These are runs of 7 systems, one row a step. Runs of the same system follow the same rule from any start.
K_31, run 1 (10 x 18):
-234  275  48  91  -68  123  181  84  168  431  -413  163  -20  -27  -7  -123  -483  -180
-104  -327  132  107  110  275  -411  87  221  -273  407  183  -58  362  188  -208  48  103
7  -196  -496  -237  -2  -104  -76  -176  65  495  4  -231  -272  -193  -209  178  95  -50
-276  203  598  200  -27  -71  86  -214  50  280  -274  275  -15  303  42  -58  -244  -75
-133  -253  16  127  200  77  -448  -122  -118  -234  494  -143  -83  -48  -40  0  404  254
40  -92  -102  -129  -76  -293  380  -353  -78  450  -294  -252  164  -259  -132  206  46  -124
-99  337  617  161  -10  -124  98  -52  -95  -344  -68  345  19  245  2  39  113  73
143  -123  -376  162  117  78  -235  50  -306  -237  209  -291  128  -498  -9  72  342  175
311  49  56  -198  -226  -248  630  -60  -35  127  -338  -52  300  56  84  24  -204  -240
-55  457  104  35  41  87  -122  374  -18  -586  189  280  -165  111  -79  -81  98  138
K_678, run 2 (10 x 18):
169  108  174  -399  -221  -37  207  -132  -336  120  62  -115  -389  -124  -64  278  420  98
-193  250  344  247  66  264  384  -119  78  84  -110  -21  120  -495  32  -207  202  244
246  -204  -265  208  308  -59  220  -232  158  -534  266  240  251  -27  -129  -49  41  102
340  362  -594  -26  -81  -249  37  59  -141  62  -182  222  -123  -104  -215  129  30  -224
62  263  75  330  -186  124  -212  287  -175  148  -80  82  205  79  378  -446  -20  -197
91  -282  -192  -125  60  -96  -291  325  237  -247  323  -507  162  166  178  -173  33  156
-268  73  -51  -343  -109  -187  34  320  272  -20  -394  -204  29  2  -206  284  -363  -66
-321  -125  392  -21  -146  381  -221  129  -90  -188  -47  446  -112  188  59  172  -146  -121
150  -517  -85  -216  -90  364  -45  -174  -49  230  195  -87  -316  -194  127  159  285  116
15  155  178  -62  83  59  636  -253  340  407  -157  -30  -187  -105  -18  -171  -132  173
K_678, run 3 (10 x 18):
177  108  -295  -472  52  51  346  188  94  -240  108  -112  -396  -58  -239  175  -182  146
-371  260  -86  68  -113  430  133  99  -8  150  -68  424  12  -229  -185  -173  -153  -295
195  -514  -205  154  6  202  -213  -164  276  18  315  312  116  188  185  -257  261  -115
263  54  -352  -71  111  -282  -45  -22  340  453  -231  -205  -312  59  10  56  -121  163
-325  303  280  234  165  14  -99  33  -203  131  -27  -6  -13  274  20  -195  -600  -48
-247  -327  -30  -181  -36  -108  -367  -113  -337  -114  517  -191  55  246  -137  63  184  -190
-118  -37  210  -222  -270  -319  124  -126  153  395  -414  -201  73  -146  -50  298  360  -52
-47  83  657  343  163  107  40  -100  59  -235  -213  185  -51  4  162  101  -6  398
226  -141  -288  -40  232  97  110  -189  -481  -292  281  -123  -139  -274  -170  244  -19  178
71  380  -84  -197  -266  -78  595  -49  -179  182  -82  109  146  -155  -126  -155  126  -335
K_266, run 4, 10 rows:
122  -39  -174  38  -46  337  498  -214  12  39  -204  449  -48  -450  -174  168  49  -81
448  122  -31  375  40  109  162  -237  -60  65  48  549  -48  158  199  -293  76  -80
208  345  -518  133  185  -161  -69  -7  -25  215  338  -158  -119  -7  -64  -436  71  20
-204  110  -201  98  45  -463  -56  27  71  166  -73  -247  466  202  -89  -219  -325  -304
-278  -149  -9  -80  -148  -266  -662  318  121  -200  15  -22  174  330  -55  141  90  -171
-83  -245  45  -197  -239  125  -339  301  -143  176  -305  -389  -89  -285  148  394  55  83
3  -190  636  -122  -41  261  187  68  -60  -75  -133  -158  -162  107  321  146  -280  312
-164  6  132  -223  164  389  316  -68  55  -287  340  124  -368  -155  -233  63  22  266
-11  -44  -72  90  -8  232  552  -413  70  163  -85  442  69  -315  -204  -5  68  -164
362  161  -76  366  52  -115  9  -294  96  102  27  572  -51  217  88  -226  296  -89
K_481, run 5, 10 rows:
-578  -242  -61  -305  -37  159  -128  133  2  -92  289  -185  142  43  -241  14  -239  -234
-240  -378  39  -153  -281  229  -19  -143  285  314  -197  271  -4  -148  -61  228  296  -204
185  -102  246  282  77  191  -156  -227  223  304  -285  310  -421  -6  195  145  81  324
108  16  58  164  403  72  56  -327  -317  40  315  -115  -359  103  -20  -69  -331  307
-276  205  24  -141  97  -163  370  -349  -358  23  436  -82  104  13  -340  -174  42  -195
-190  120  76  193  -101  -275  0  -190  89  34  -91  142  406  -222  -138  -37  605  -175
424  -65  -60  307  2  -388  -263  -22  64  -70  -381  -23  148  -61  214  234  257  153
313  242  42  -149  -6  -248  -33  270  -420  -238  -89  -324  -176  182  120  187  -282  154
-324  184  172  -285  -151  198  171  410  -315  -293  195  -357  175  -149  -28  -108  -130  -77
-121  -336  -27  -165  -229  330  241  204  436  -196  -49  53  390  -317  60  -34  251  -106
K_875, run 6:
-310  -307  376  112  135  -211  37  -207  54  -356  19  -160  495  10  -81  141  6  42
178  -74  -112  -293  -225  -218  -128  38  -35  -217  -150  169  -185  -69  -205  510  471  -29
174  344  242  224  -164  216  263  69  -282  142  -460  114  3  -413  218  52  47  91
295  -90  254  64  122  161  198  63  5  -479  359  19  90  204  276  -271  10  242
153  180  -615  -358  10  -116  335  165  98  -192  227  -122  -54  -146  -311  -63  -3  -95
-217  194  -114  217  -166  3  7  228  138  -2  -258  325  461  0  -24  -214  -186  -411
232  -296  -218  125  -72  144  -632  272  49  -49  173  57  -78  253  339  -124  88  -27
138  -5  -206  -227  10  16  147  90  8  492  -143  -422  -278  -13  103  -29  -453  58
-608  51  441  -28  139  46  -32  42  106  -90  94  -12  32  275  -148  -89  -429  -14
-291  -443  -214  -124  17  240  -394  -95  54  -40  241  34  -105  -231  -230  292  327  15
K_670, run 7:
177  280  451  95  -122  -12  229  -121  -522  136  36  -241  5  -152  258  -128  288  145
-40  303  220  -98  132  -145  462  23  190  -346  208  -223  145  -85  -86  -227  205  266
24  45  -358  -70  43  -107  326  101  140  -489  -146  130  340  -318  -329  204  -2  -90
453  -7  -277  79  -292  40  -4  228  -185  -264  -221  400  220  10  181  73  -11  -326
348  220  -215  37  -157  153  -171  475  -11  103  13  -200  -89  -12  388  -354  45  90
-139  40  -77  -98  93  10  159  294  392  144  -47  -465  155  3  105  -309  -468  92
-295  -299  -196  -255  39  77  -76  170  369  -189  37  176  27  287  -218  113  -464  -227
-122  -330  -207  -19  -178  353  -451  49  -26  260  -110  321  -233  -44  -6  263  5  -211
74  -154  335  214  -31  210  -186  -205  -13  600  -114  4  -301  87  371  -114  29  175
-184  57  223  42  390  -63  55  -310  118  188  305  -240  -358  160  -101  -151  -119  390
K_266, run 8 (10 x 18):
-85  64  -325  -300  -72  -247  52  30  -575  -32  161  -341  114  -55  -260  163  -192  -291
-301  80  498  -46  -379  23  -21  243  -45  -91  -99  46  374  132  171  -137  177  -284
52  -184  -68  7  20  220  -224  312  531  -172  -90  -98  -86  -318  141  74  378  390
338  -161  -161  -31  120  54  367  -39  -12  -48  -330  -11  -89  -135  15  311  -536  144
-41  192  126  10  31  227  65  -15  -439  -276  390  401  -175  315  -74  -145  -251  -169
-195  45  -242  -22  -123  314  80  0  77  345  292  -8  34  -323  -52  -381  362  -167
145  -84  10  179  21  -259  135  -106  649  318  -394  102  200  150  157  -135  -84  1
42  97  -259  149  289  -262  -542  19  -74  -202  55  90  -308  250  -168  224  -206  137
-176  -149  -93  -90  -136  -4  -138  -86  -697  261  146  -355  112  -109  -27  84  -132  -273
-196  -13  616  -226  -293  -38  76  105  189  71  32  -122  127  273  221  -181  283  -36
K_875, run 9:
-48  560  205  263  91  -218  -27  -174  89  307  -201  163  -280  -62  -72  -78  290  189
127  -93  -4  501  374  -143  -99  -321  -319  -208  151  -109  250  -136  54  -54  -18  224
285  -43  -115  -327  -135  -526  239  -204  -283  -110  113  -147  139  250  -133  176  134  -236
-226  569  211  -18  -256  -218  -60  374  -165  -63  -286  -175  165  -198  -29  24  240  -80
201  -330  87  238  1  152  -158  275  100  -440  -152  -181  376  -220  348  102  36  236
434  -84  -181  -445  -138  4  328  219  73  -255  -90  57  -253  178  18  248  -240  2
-303  476  64  -77  -121  399  179  371  -161  -106  21  162  -101  -147  -101  -196  -276  -133
-51  -463  -184  91  -19  456  -99  109  308  -141  345  108  259  -66  185  -345  92  -72
239  -75  -467  -175  -31  -81  57  -1  521  341  -71  171  -270  187  -60  -60  -70  -81
-314  359  15  360  198  48  -272  -32  -135  289  -88  177  -157  106  -77  -174  -466  -60
K_949, run 10:
90  -113  327  185  19  269  -37  -191  258  326  -156  436  -367  270  241  -49  -150  121
-169  -107  -122  142  396  110  -207  -346  19  226  411  6  -411  93  -159  -112  -141  225
-299  -80  22  45  76  -250  144  -537  -160  342  161  60  190  147  -252  -82  -54  -338
-275  124  441  164  -94  -320  -305  -208  -126  22  41  122  106  168  -64  60  536  -83
65  -96  65  231  88  -269  -256  -185  -176  148  -176  -443  116  -346  89  213  381  293
286  52  297  -16  55  -360  378  -152  -352  -236  -111  -323  205  69  99  145  -140  142
-84  367  55  -185  -11  23  195  246  -388  -543  241  -167  50  -236  -185  30  174  85
136  -33  -238  20  -188  219  342  217  106  -173  -203  20  438  -551  41  -37  204  -100
531  78  -119  42  -102  15  157  288  404  -321  -215  326  -3  89  223  -53  61  92
205  313  -553  30  167  145  -156  377  71  -27  62  -40  -313  -27  -13  -189  -377  108
K_670, run 11, 10 rows:
-118  78  276  -90  -257  373  217  -70  -66  564  -282  159  -329  -192  90  47  -33  -55
-60  -78  337  348  302  290  19  -220  349  -33  185  282  -138  108  148  -286  -7  335
146  -212  -490  -5  332  -121  138  -445  -32  103  256  -88  -153  -173  -292  114  -8  125
-9  302  8  95  -96  -308  134  -344  -396  230  -40  346  91  240  -191  -37  -60  -461
-78  147  69  258  -11  -203  -509  72  -41  -134  273  4  186  90  75  -232  560  12
87  -59  15  -97  -35  -455  35  5  49  100  -284  -621  245  -229  35  212  198  163
-92  275  396  -185  -83  -224  163  235  -157  -437  -199  22  26  278  -69  262  -318  -7
-153  -78  -62  -90  -97  485  -168  366  -265  -457  215  -16  33  -374  -8  82  164  57
316  -226  84  -143  -281  306  516  5  168  247  -245  -4  87  -282  276  -28  118  -19
231  314  -39  95  189  130  226  126  442  -136  -46  365  -310  175  7  -193  -230  229
K_481, run 12, 10 rows:
-30  -142  109  292  277  390  -197  -79  81  -365  398  308  -143  2  66  -165  122  283
298  -71  -605  -12  160  -7  374  -324  -120  238  152  18  -63  -222  -176  -68  -117  -92
-60  505  218  133  -97  -306  158  -101  -9  120  -62  356  102  372  -52  -295  35  -295
-87  -3  -254  326  140  -165  -639  120  -19  -35  193  -284  197  -93  65  -188  307  87
188  -209  -163  -240  -102  -448  141  -23  11  200  -315  -402  206  96  8  246  -264  -143
-327  259  507  -241  -211  -67  -220  341  -84  -265  -84  54  -188  254  -55  225  57  2
-167  -349  -26  72  25  507  -175  141  -149  -44  23  -277  55  -570  100  158  49  207
322  -298  193  -263  -120  148  631  -232  227  42  -114  203  -50  109  132  88  -96  -12
-82  440  12  123  188  228  -4  70  100  -257  196  428  -412  -55  -182  -109  159  223
121  -129  -431  433  235  140  50  -227  -218  99  112  29  328  -231  32  -270  -268  -143
K_31, run 13, 10 rows:
-375  130  223  -101  32  435  -78  103  -218  245  152  -43  -437  54  -9  -84  -406  26
-328  -383  46  -5  113  453  103  -193  321  184  348  -5  7  -128  -5  -270  47  73
63  -223  -73  18  78  -103  144  -475  478  265  -87  375  -192  27  -188  157  268  47
63  176  106  471  179  -192  -300  -430  -282  221  -111  343  -197  87  -40  102  95  39
56  -11  85  198  89  -289  -147  -311  -541  153  354  -343  191  123  118  -215  140  -54
-195  258  134  -253  -40  -496  318  -74  11  -59  109  -396  266  16  -216  -41  268  -31
-225  172  204  142  -1  -204  -30  182  161  -463  -359  5  368  -294  -134  286  192  112
362  -320  -33  6  -180  85  -95  173  -321  -378  -232  -24  208  -195  206  402  60  -13
318  251  41  -328  -245  206  394  259  -429  -18  -33  -93  -254  -77  127  15  -119  -32
-41  303  -29  61  105  449  337  327  161  -184  142  19  -20  -207  67  -416  -217  184
K_949, run 14:
244  -33  18  -171  -200  -379  -307  114  203  -177  14  249  -104  508  38  153  307  -118
-126  309  -109  75  33  -6  -340  224  -240  413  -245  -407  -289  -283  38  106  -147  195
-17  -439  342  -16  8  169  201  -59  -108  -111  101  -192  339  226  276  -108  -424  -58
-179  2  -8  -495  -52  15  102  37  133  -258  258  66  -332  17  -360  265  328  66
-170  118  -9  307  -37  208  110  -93  -53  263  -519  268  88  -499  -80  160  -69  -55
464  -290  106  302  75  120  -70  -171  -67  -225  213  344  8  287  336  -139  84  77
112  342  -359  -214  135  -161  144  -104  -14  289  275  -282  -403  -76  -208  -162  131  151
-380  217  202  270  32  -141  173  -10  69  58  -160  24  519  62  -31  -295  -312  -248
-8  -297  -104  -51  -77  -168  -528  152  124  -416  264  59  159  217  -23  110  437  -55
160  98  -200  -172  -180  -234  -7  68  -123  445  -473  -345  -151  -247  9  315  19  11

Name the system that made each run.
run 15 (2 x 18):
71  -93  -247  424  205  53  2  -99  80  215  -127  -311  317  -508  142  -195  36  183
259  -186  66  -61  53  -479  48  -162  172  -204  -49  146  121  604  26  109  -242  -106

K_875
run 16:
-72  -259  -134  94  200  63  -227  156  264  -152  -140  143  -32  297  -2  86  -664  -4
-228  -140  -131  -257  -97  267  -285  1  -367  193  228  86  -394  144  -121  160  -267  -228

K_875
run 17, 2 rows:
-224  -151  430  -382  -103  36  366  197  281  -77  5  -391  166  128  114  -72  -194  108
-260  -93  -57  -257  30  283  90  166  370  -345  -65  319  -247  -123  -302  339  -81  81

K_670
run 18 (2 x 18):
-99  -315  -162  -272  -74  -126  -331  65  -412  -112  304  -460  35  1  -81  252  109  -79
-175  77  436  -321  -349  -145  382  52  129  207  -407  -128  151  -90  1  188  166  -97

K_678
run 19 (2 x 18):
-464  -216  448  -267  -221  285  -176  170  66  238  -51  -132  -117  162  117  55  -200  -62
-287  -476  353  -238  54  257  12  -226  216  66  151  -25  -245  44  -26  217  59  210

K_678
run 20:
-149  -64  -442  -114  182  137  216  -98  270  56  33  -137  -55  -537  -351  116  69  143
103  36  -17  228  -19  -16  346  -228  167  11  -212  650  183  193  -49  -113  -247  -298

K_678
run 21 (2 x 18):
216  -571  181  22  80  99  226  -395  24  248  -36  -247  21  -157  212  143  48  231
51  281  179  -138  128  -145  457  -401  -209  -64  106  283  -358  115  -311  183  -12  70

K_31
run 22 (2 x 18):
-131  350  -112  190  204  -76  -80  336  126  2  -7  -538  165  -212  88  -330  -162  273
-220  -146  -119  -113  41  -177  -16  247  56  -517  74  -39  451  250  -174  48  -409  -258

K_678
run 23:
-76  -12  358  105  -13  -59  -216  -263  -205  96  -330  120  -302  -159  -62  533  240  220
69  -80  362  194  83  160  131  -328  -660  88  99  -172  -22  -212  145  56  22  164

K_31
run 24:
141  -89  -123  -4  110  527  32  156  313  87  311  51  -368  -58  192  -356  20  291
-62  -96  -333  77  238  80  336  -294  330  428  -61  -2  -24  -162  -153  -152  -389  -30

K_670
run 25 (2 x 18):
-153  -280  -28  264  303  -230  -60  -266  -186  -291  72  -193  428  -79  -149  157  -224  47
192  -54  -29  -341  -306  -279  110  -137  -356  -100  73  125  13  103  -145  290  401  -293

K_481
run 26, 2 rows:
58  -430  -85  53  103  407  193  -219  150  27  469  136  88  110  153  -418  -76  -55
86  54  -455  -144  41  -140  129  -251  382  417  36  190  -283  18  -266  -57  151  -106

K_670
run 27:
-230  253  -11  282  53  132  -503  115  -239  -68  174  412  -124  271  -58  -164  -166  -194
28  -310  -301  26  -41  67  -195  -137  -172  533  235  -379  80  -84  174  -251  68  -152

K_481
run 28, 2 rows:
-175  137  -284  199  -24  -44  -156  8  -55  -59  -392  216  151  -489  -297  362  141  -112
574  -173  49  297  -171  65  -63  -39  -304  -12  -136  238  113  127  436  -25  52  -91

K_949
run 29 (2 x 18):
136  -1  -32  3  61  428  174  170  -458  -78  286  -183  -105  -38  210  -250  -447  58
-161  -25  -161  -306  -104  283  377  44  274  174  371  0  3  5  -83  -434  39  -170

K_670
